In the rows, 128 means zero.
First come named moves, each a turn or a mirror, each shown by rows before and after it. For each pair of rows after them, which moves, in which order, take the first row to the second? The first pair is done for you.
R:
[127  83  89 114  97 133 112 152 120 127 149 131 133 115 133 134 154 123
 134] |-> [123  89  93 117  82 136 108 151 120 115 136 129 128 116 134 135 147 122
 136]
[129 103 120  73 111 174 123 140 172 199 163 128 139 133 148 163 158 108
 154] |-> [112 127 134  85  57 195 103 130 162 149 109 123 127 127 138 173 135 104
 162]
[130 120 115 140 123 161 142 128 171 171 156 141 117 117  91 153 125 104
 128] |-> [126 130 121 148 100 170 135 125 171 150 133 139 111 117  87 160 116 101
 130]
S:
[108  70 133 140 108 176 171 133 171 164 139 125 140 116 158 166 103 145
 113] |-> [116 120 124 126  75 196 130 143 176 168 129 129 139 131 113 150  84 108
 116]
[128 143 123 116 125 138 126 129 125 147 131 133 135 134 114 128 131 112
 124] |-> [123 119 128 121 143 127 146 120 125 146 138 132 132 121 135 136 141 132
 120]
[169 105 105  86 121 118 106 133 105 147 165 114 125 134 148 159 156 106
 118] |-> [169 112 103  85 116 119 102 137 107 148 165 114 126 135 146 157 154 103
 119]
L:
[124 129 126 140 187  91 133 139 119 144 150 146 126 107 123 100 136 112
 156] |-> [113 128 112 133 138 142 124 161 148 174 151 142 157 117 107 107 110  99
 145]
[124  97 134 140 127 125 130 148 161 167 111 168 165 150 103 153 130 130
 123] |-> [129 133 140 141 105 117 114 138 147 117  81 174 127 143  87 154 128 110
 136]
[118 137 126 141 146 106 133 115 132 104  87 132 113 125 137 132 115 134
 136] |-> [113 106 121 140 161 115 145 127 145 145 111 127 142 129 146 136 116 151
 130]
Then:
(2 to 3 moves a pair)
[108  91 122 149 177 135 147 149 157 180 117 110 184 133 148 115 103 129
 144] |-> [100  83 137 158 172 135 155 139 157 157 100 102 177 123 160 129 100 140
 146] -> S then R then S
[162 150 128 100  95 140  97 137 124 121 120 103 110 126 126 114 159 113
 132] |-> [154 136 136 108  91 136 106 126 123  98 104  99 107 118 141 126 158 126
 133] -> R then S then R
[103 117 158 152 119 116  89 110  73  86  93  91 175 134 150 131 120 163
 131] |-> [114 106 120 122 109 155  93 146 122 180 152  97 208 149 130 126 117 138
 111] -> R then L then R
[170 143 135  97 121 117 146 131  89 123 100 133  60 131 135 154 158  80
 142] |-> [157 115 119  93  93 170 148 160 125 188 126 122 113 144 133 163 140  78
 126] -> L then L
[122 107  89 125 132 125 134 153 120 166 170 105 163 141 152 109 111 153
 137] |-> [132 171  93 125  86 126  98 146 111 113 126 115 120 145 117 101  98 118
 152] -> S then L
[112  90 135 143 114 147 157 126 162 112 118 144 113  97 144 147 103 135
 136] |-> [121  85 128 137 146 128 170 127 162 126 143 154 107  98 150 140 120 137
 135] -> L then R
[102  98 145 153 104 156 141 126 140 115 102 107 153 107 151 159 114 158
 123] |-> [120 141 152 154 132 106 122 110 101  69  90 115 115 107 141 130 129 143
 141] -> S then L
[122 160 146 129 117 141 104 123 130 108 144 109 133 152 105  84 127  96
 131] |-> [112 119 163 147 132 128 136 101 120  77 125  97 127 132 146 110 133 137
 130] -> S then R
[127 140 136 156 119 150 105 116 158  94  59 143  89 114 112 150 111 124
 141] |-> [138 170 126 148 143 136  78 130 148 124  79 146 103 138  86 113 113 100
 146] -> L then S
[147 158 143 135 136 104 147 134 166 142 113 145  73 139  96 149 114 104
 160] |-> [133 134 162 156 137 103 158 120 152 111  93 134  81 128 123 163 113 134
 155] -> L then R then S
[136 126 130 127 141 109 141 135 122 145 151 151 109 123 132 140 149 128
 122] |-> [134 148 127 126 107 125 126 138 121 130 131 153  99 124 120 144 139 113
 124] -> L then L
[153  88 146 139 143  93 134 113  84 108 140 126 137 165 151 168 125 165
 128] |-> [168 106 130 123 162  91 121 133  92 150 172 130 148 179 130 147 129 142
 124] -> S then R then S
[155 166 122 135 157  95 115 104 153 140 152 169  75 119  65  94 142  94
 179] |-> [137 154 148 158 129 102 127  80 139  72  98 158  58  97  93 123 128 122
 181] -> S then R
[139 138 118 116  66 154 126 115 126  94 119 133 124 138 130 155 125 122
 118] |-> [160 144 114 102 118 104 134 108 112  99 150 144  95 131 132 137 159 117
 125] -> R then L then L
[109  87 132 143 152 105 158 130 146 146 148 124 165 122 157 138 125 163
 137] |-> [125 133 141 145 162  65 140 111 114  97 124 136 124 123 137 120 139 147
 158] -> S then L then S
[136 114 130 102 131 124 142 120 130 178 140 141 144 134 138 141 169 127
 102] |-> [128 105 137 106 118 130 154 106 133 149 119 142 131 119 151 157 165 136
 103] -> L then S
[122 148 147 150 108 162 112 141 154 155 117 118 155 138  92 123  98 113
 137] |-> [110 104 164 166 125 150 147 122 147 127 105 110 150 114 134 148 107 157
 135] -> S then R
[106 143 127 131  88 136 103 135 104 143 116 125 162 144 125 120 115 120
 118] |-> [105 133 141 139 102 111 119 110  90  99  99 127 132 125 152 133 128 141
 125] -> S then L then L
[134 174 134 155 150 110 110 126 136 132 105 140  85 113  82  96 123  75
 141] |-> [113  91 126 159 155 150 157 142 178 199 135 127 144 106 123 129 119 115
 119] -> S then L
[147 144 134 140 126 122 125 161 161 167 138 139 106 125  76 118  99  83
 140] |-> [152 158 146 144 139  92 126 142 140 129 120 140  81 116  81 115 108  89
 150] -> L then R
[110 119 140 147 124 135 166 109 145  88 107 152  89  87 162 153 124 135
 137] |-> [100 101 135 149 123 150 173 119 155 109 116 143 116  93 169 158 120 144
 128] -> L then R
